Rotation paths and how fast each direction turns (degrees each step):
Each turn is a multiple of 5 degrees from 10 to 175, or 0.
Each row of a path follows its step; steps can be skipped.
path 1
step 3: [-21 -20   2  -9 -11 -11 -29 -14  -5   2  11  14  17  12  -1  -2  10   2
 -17  20   6  20  13 -35  14  -5  -1  39   0 -15   1 -25 -14   9  -1 -33
  24  20   2   8  -7 -25  -8  -6  17 -16 -13  24  -8  14   7  16  -6 -26
 -33 -16 -11   8   2  17   7   4  -7 -19  29   2 -23  17 -23   4  -5   5
  -7  34]
step 5: [-13  -8   0 -22 -18   9  -5  -2 -15  15  -8   1 -19  11  19  -7 -12  13
  41  20   6  17  14   9 -22  17 -15  14 -22  14  24   8 -28  18 -15  -2
  27  -6   1  12  11  -1  -3 -38   0  -6 -34  14  -4   8  15   1 -24  34
 -10 -11   8 -11  23  -1  21 -16  -3 -13   3 -16  10   9 -14  19  32 -15
 -18  -7]
step 7: [ -4 -19 -20 -19 -21   9   5  -1  13 -14  28  17  19  21  -3 -12   7  -6
 -18  -6 -19  -7 -11  -8   7  36   8  12  27   8  -1   7   3   3  -7  -3
  40   0   4 -14   3   4 -22 -11  -1 -12 -31  -4  13  -1  12  14 -37 -26
  -3 -27  20  18  15   2  20  -7   5 -20  -8  -6 -27   0 -41 -23   5 -15
   7  20]
step 10: [-10 -15  -4 -14 -10  10 -13   2   4   5  10 -20   2 -10   0  14 -12  -9
  16  -3  -8  16  -5  35 -16  20 -14   8   2  15  -1 -17  -8  18   6   0
  50 -12   0   2  -9  -9 -27 -15  -3  -8  -3  12  20   6  -7   9 -38  23
  -4  -8  35  -8  45  13  14  -4  -1 -22  -9 -13 -29   9 -32  -4  -8  32
   2  12]
step 11: [-15 -22 -26  -4   4  18   8 -11 -17 -10   3   3  -9  21  33  11 -11  -9
   1  12 -13   0  -4   7   4 -18   2  22   2   9  37  -7  -8  -4 -29 -20
  45  15   0   6  31 -14 -17   8 -19   7 -43 -12   7 -12   0  -9 -17  -5
  -4 -21  17   1   7   7  23   7  -5  10  12 -19  11  15 -18  -5  -3 -11
 -35  24]
step 17: [ 28 -37 -10  13 -28  25  -6 -22  -1 -27  25  12 -29  -7   4  -8 -28   4
  19  14 -20   8  29 -13  37   2   1  -5  -9   9  15 -11 -19  10  -3   2
   9 -11  -2 -13   8 -11  -8 -25 -15  -5 -28  16  11  13   5  10   1 -16
  20 -23  -9  -4  10  -3  23   4  -1 -10  16 -28  -2  25 -15  -2  -1  -2
 -19  19]
step 18: [ 23 -25  11  -9   7 -18  -9 -12  -6   7 -10   3  10   9  -5 -19   7 -20
  -5  38  -9  -3   0 -33   0  17  -5  29 -11   3  -5   1 -33  16  29 -15
  30  16   5  -7  21   0 -31 -11  -6  -1  -6  27  -1  26   3  10 -27  -9
 -12 -31  21  -6  -3  -1   1   0  22  -9  20   1 -23   1 -28  -1 -22  -7
   5  14]
step 20: [ -2 -19  20 -10 -28   6  -1  14 -16   1  15  11  -9  -5  20  -8   2   6
  18   8  -6  12   6  27  22  -3  11  -5  -9  11  10  11  -2  38 -13 -13
  32  -9   3  20  12 -20 -17 -35   7 -12 -34   8 -23  15   3 -18  14   2
 -28 -23 -27   2  15  11  30 -24   3  -5  20 -10   2  24 -24  10   9  10
 -10   9]
Directions:
[ 5 -6  1 -7  3  8  3 -2 -8  3 -1  1 -3  7  1 -1 -3 -1  2  0  1 -2 -2 -3
  7  4 -3  0 -1  5 -6  2  2  5  8  3 -2  4 -1  2 -2  2  4  3 -1  2  3  5
 -2  2 -7 -2 -3 -2 -3  0 -9  1 -2 -5 -1  5 -6  0  5  0  3  6 -3  0 -3  6
 -1 -4]
20
[ 0  0 -2 -7  6  1 -7  5  0  5 -4  2 -7 -3 -3  0  3  2 -3  2  0  0 -3 -9
 -8 -3 -8 -4  2 -6  3 -9 -1  3 -6 -2  6  4  4 -1  1  0  0  1  0  5 -4  3
 -7 -3  1  0 -1  7  2 -2  1  1 -3 -2  0  4 -4  2  3  5  2 -1  2 -1 -4  4
  2  3]
140
[-5  3  1 -3  1  0  1 -4  0  2 -1  1  2  2 -5  7 -6 -2  7 -1 -2  4  3 -9
  5  3  0  2 -1  0 -6 -9 -5 -6 -2  1 -2  3 -1 -3 -3  0  7 -3 10  0  0 -1
  3 -4  5  3 -2  4  1 -1  2  3  1  2  3 -5 -3 -6  0  0 -1 -1 -1  0  8  8
  3 -3]
160
[ -1   4   3   0  -2  -3   7   4   1   6   0  -2  -1   0   1  -2   2  -5
   5   2   0   0 -10   2  -1   2   4  -6  -9  -7   1   2 -10   1   1   1
   1   1   2  -1   0  -1   4  -1  -2   7   1   0   2  -1  -4  -1  -6   2
  -7   6   7  -3   9   1  -1  -2   1   2   0  -3   4  -1   1  -2  -5   4
  -4  -3]
80
[-3 -2 -5  1  5  0  6 -2  0  0  2 -4  2  0 -3  1 -7 -4 -3 -1  4 -3  3  2
  3  0 -3 -6  2  7  5 -4 -3 -2 -1  3  4  4  5  5  4  2 -1 10 -4  3  6 -6
  3 -2 -7 -4 -4  5  4  0 -5  0  6  4  2  1  6 -3 -1  2 -5 -3  5 -2  3  0
 -1  7]
20
[-3  2  3 -5  2 -3  2 -3  6 -1  3  3  1 -2  3  5  1 -2 -6  2 -2 -1 -5  3
 -1  1  1  4 11  1 -1 -4 -3 -1 -3  1 -1  6 -7  4  1  1 -4  5  5  4  4  4
 -1  1 -1 -4  1 -6 -7 -6  3  6  4 -2 -5  2 -1  7 -4 -2  4 -2 -6  0  4  3
 -6  6]
90
[ -5   5  -6   1   5  -1  -1  -4  -1  -2  -2   7   2   0  -2  -5   0   0
   4   3   7   2   0   3   1   1  -9   1   1   1   3   3   4  -4  -4 -11
   0  -6  -3   4  -2  -1   9   2   2   7  -3   4   5  -1  -2  -2  -3   0
   4   4   3  -5   2  -2  -4   5  -1   1   6  -3   0   2  -3   5   4  -2
  -2   0]
130
path 2
step 2: [ 37  11 -11   3 -12 -10  33 -36   3  24 -21   7  -9  13  35  13  -2   0
  -3  -1   0  -9  25  -3 -19  -9   3   0  -4 -19  21  15  -8 -21  -5 -12
 -13  10 -20 -18 -12   1  18 -24  10 -23  20 -37  23   6   3   6 -20   8
  11 -12  -1 -14  23  21 -20  17  14   4 -17   2  24  -9 -33  10  18   2
   4 -32]
step 3: [  7 -17  16 -32  -1  -3 -24  17 -17  -1 -26  13  13  17  14  -3  -6  17
   0 -10  -8  26 -10 -13  12  -5   3 -16   3 -38  -3  12   6  15 -33  19
  -2 -12  -8  16  -8  -8 -39 -13  21   9  27  16  23  20  12 -16  -7  16
  -8  27 -15  -4 -31   5  11 -40 -22  -8  -3  -6 -15 -29 -19  -6   0 -10
   7   3]
step 5: [ 13   5 -43 -11  16 -12  10 -28   7   2  16 -14 -19  -9  -6  28  12 -22
   4   4  17  17 -30 -13  30  -8   0   2  25  -1  10  -1   5  -3   1 -23
  -5   5   5  -3 -19  40  16  12 -15   6  25 -13 -20   6  12  35  19 -18
  17   7  -6  11 -19 -17  10 -16   7   3  12 -29  -5 -35   5   7 -16   0
 -15 -24]
step 13: [-12   8 -14  -8 -25 -52   8 -21  30  11  -4 -11 -14  -3  50   5  28  12
  -8 -14   6  23  -1 -15  20   9  -3  12  13  37  -5  12   4   4 -23  -2
  -9  10 -17  -6   6 -18   8   3   8  32  -6 -17   9 -18 -12 -12  -6  30
  -1   0  14  -1   2  19   4  15 -12  -5  17  -2  -8 -16  40  19 -12 -10
  -8  -7]
step 15: [-12 -22 -27   7  -1  -5   5  13 -38   4  17  21  12   0   3 -24  15  16
  -1   8  -4  -4  15   2  20 -16   7 -26   7 -27   6   0 -22 -33 -38  11
  -4 -25 -27  14   1   7   4  11   6  14 -22  16 -24 -19  13   9 -22 -20
  10  36 -20 -10   2  17 -21 -19  22   5   6   2 -10   9  13 -11 -12  29
  -3  20]
step 17: [ 11   8 -19 -10  24 -17  -9 -18   7 -12 -20  -4 -12  -2   9  25  -1  -4
  10  34  15   1  -1  21 -12  -5  -8   4   2   8 -29  13 -32   9  28   2
   2  28  12   3  22  -7   0  32  -1   2  15  27 -28  -6 -12  25  11  25
   6  11 -10  15  -6  -8 -22   5  16  -4   6   2  17   4   6  15  44   5
 -46  26]
step 18: [  8 -16 -17 -12   5  33 -19  -3 -11   2 -13   2  -6 -16   8  15   2 -10
 -40  23 -14 -15  22  13 -37  11  14  -3   6 -14  16 -14  13   1 -31  13
 -17  17 -18 -21  23  10  26  -7   0 -19  17  -8   6  -2  -2 -15 -22 -18
 -21  -1   0 -14 -19   3   2  26   5  -6 -40 -12  11  -1  10  -7  17  35
  21 -30]
step 20: [ 14   5  14 -28  22  -9   7  14  16 -24  -6  11  -4   6 -34   1 -38 -25
  26  -7  -1   1   8  25  -4  -4  -9 -11 -15   7 -15 -25  14  35  11   2
 -15 -22   8   9  -2 -21  -7  18  16 -16   7 -36 -33  -9  19 -10  -2 -15
  -4 -11 -13  29  -6  20  19 -24 -11 -28  -2   2   7  -5 -20 -30   2   1
   3  11]
Directions:
[  5  -1   2  -4   0  -5   0   1   4   6   0  -3   5   5  -4   2  -1   4
  -6   0   2   4  -5   0   3  -4  -7   7  -1   1  -3   1   0  -3   2   2
 -11   2  -2  -1   4  -1   5   2  -2   0   3   0  -6  -1   2   1  -2   4
  -9  -3  -4  -4   6   2   2   2   3   0  -6  -5   2   1  -3   3  -1  -7
  -7  -3]
95
[  0   3   6   3  -6  -5   1  -7 -10   0  -5   5  -1  -2  -2   4   8   1
  -3   6   5   2   0   5   4  -6   1   4   1   0   2  -2   1  10   1   6
  -2  -1  -1  -1  -3   0  -2  -5  -6  -4   5  -4   5   3   0   2   0  -1
   2  -5   2   2  -2  -3  -1  -2   0   6   4  -2   1   2   2  -3  -5  -3
  -2   5]
130
[ -2  -4   2   2   0  -2  -1  -6   2  -2   1  -3  -6  -7   3  -6   8   3
  -2  -7  -3  -3  -4  -5   6  -1  -3   0   0   4   1  -5  -3  -4  -2   1
  -1   0   1   1   7  -2   0  -2  -5  -1 -10   1   0  -3   1   4   1   1
  -2  -4   4  -3   2   0   5  -2  -4   5  -6   4   0   9   5  -1   6   1
   0   9]
20
[ -1  -3  -1   3   7   3  -3   2  -3   3  -1   0   3  -7   0   2 -12   0
  -2   2  -2   1   1   6   2   4   3   9   4  -4  -2  -3  -1  -1   1   2
  -2   1   4  -1   4  -6  -7   0  -3  -4  -3   1   3   0  -3   2   2   1
   1  -5   0   4   0   4  -1   6   5   8  -1  -4   3   3  -1   6   2  11
   0   1]
40
[  4   3  -4   2   5   1  -4   4   6  -2  -1  -3  -5  -3   2  -5  -3  -7
  -1  -5   5   2   5   1   0  -2  -6  -4  -1  -5   0   2   0   2  -7   3
   1  -1  -1  -4   5   2  -3   2 -10  -6   4  -6   5   5   7   3  -3  -1
  -4   4   3   0  -2  -3   1  -5   3   3   3   5   4  -2  -6   3   2  -4
  -1  -1]
20
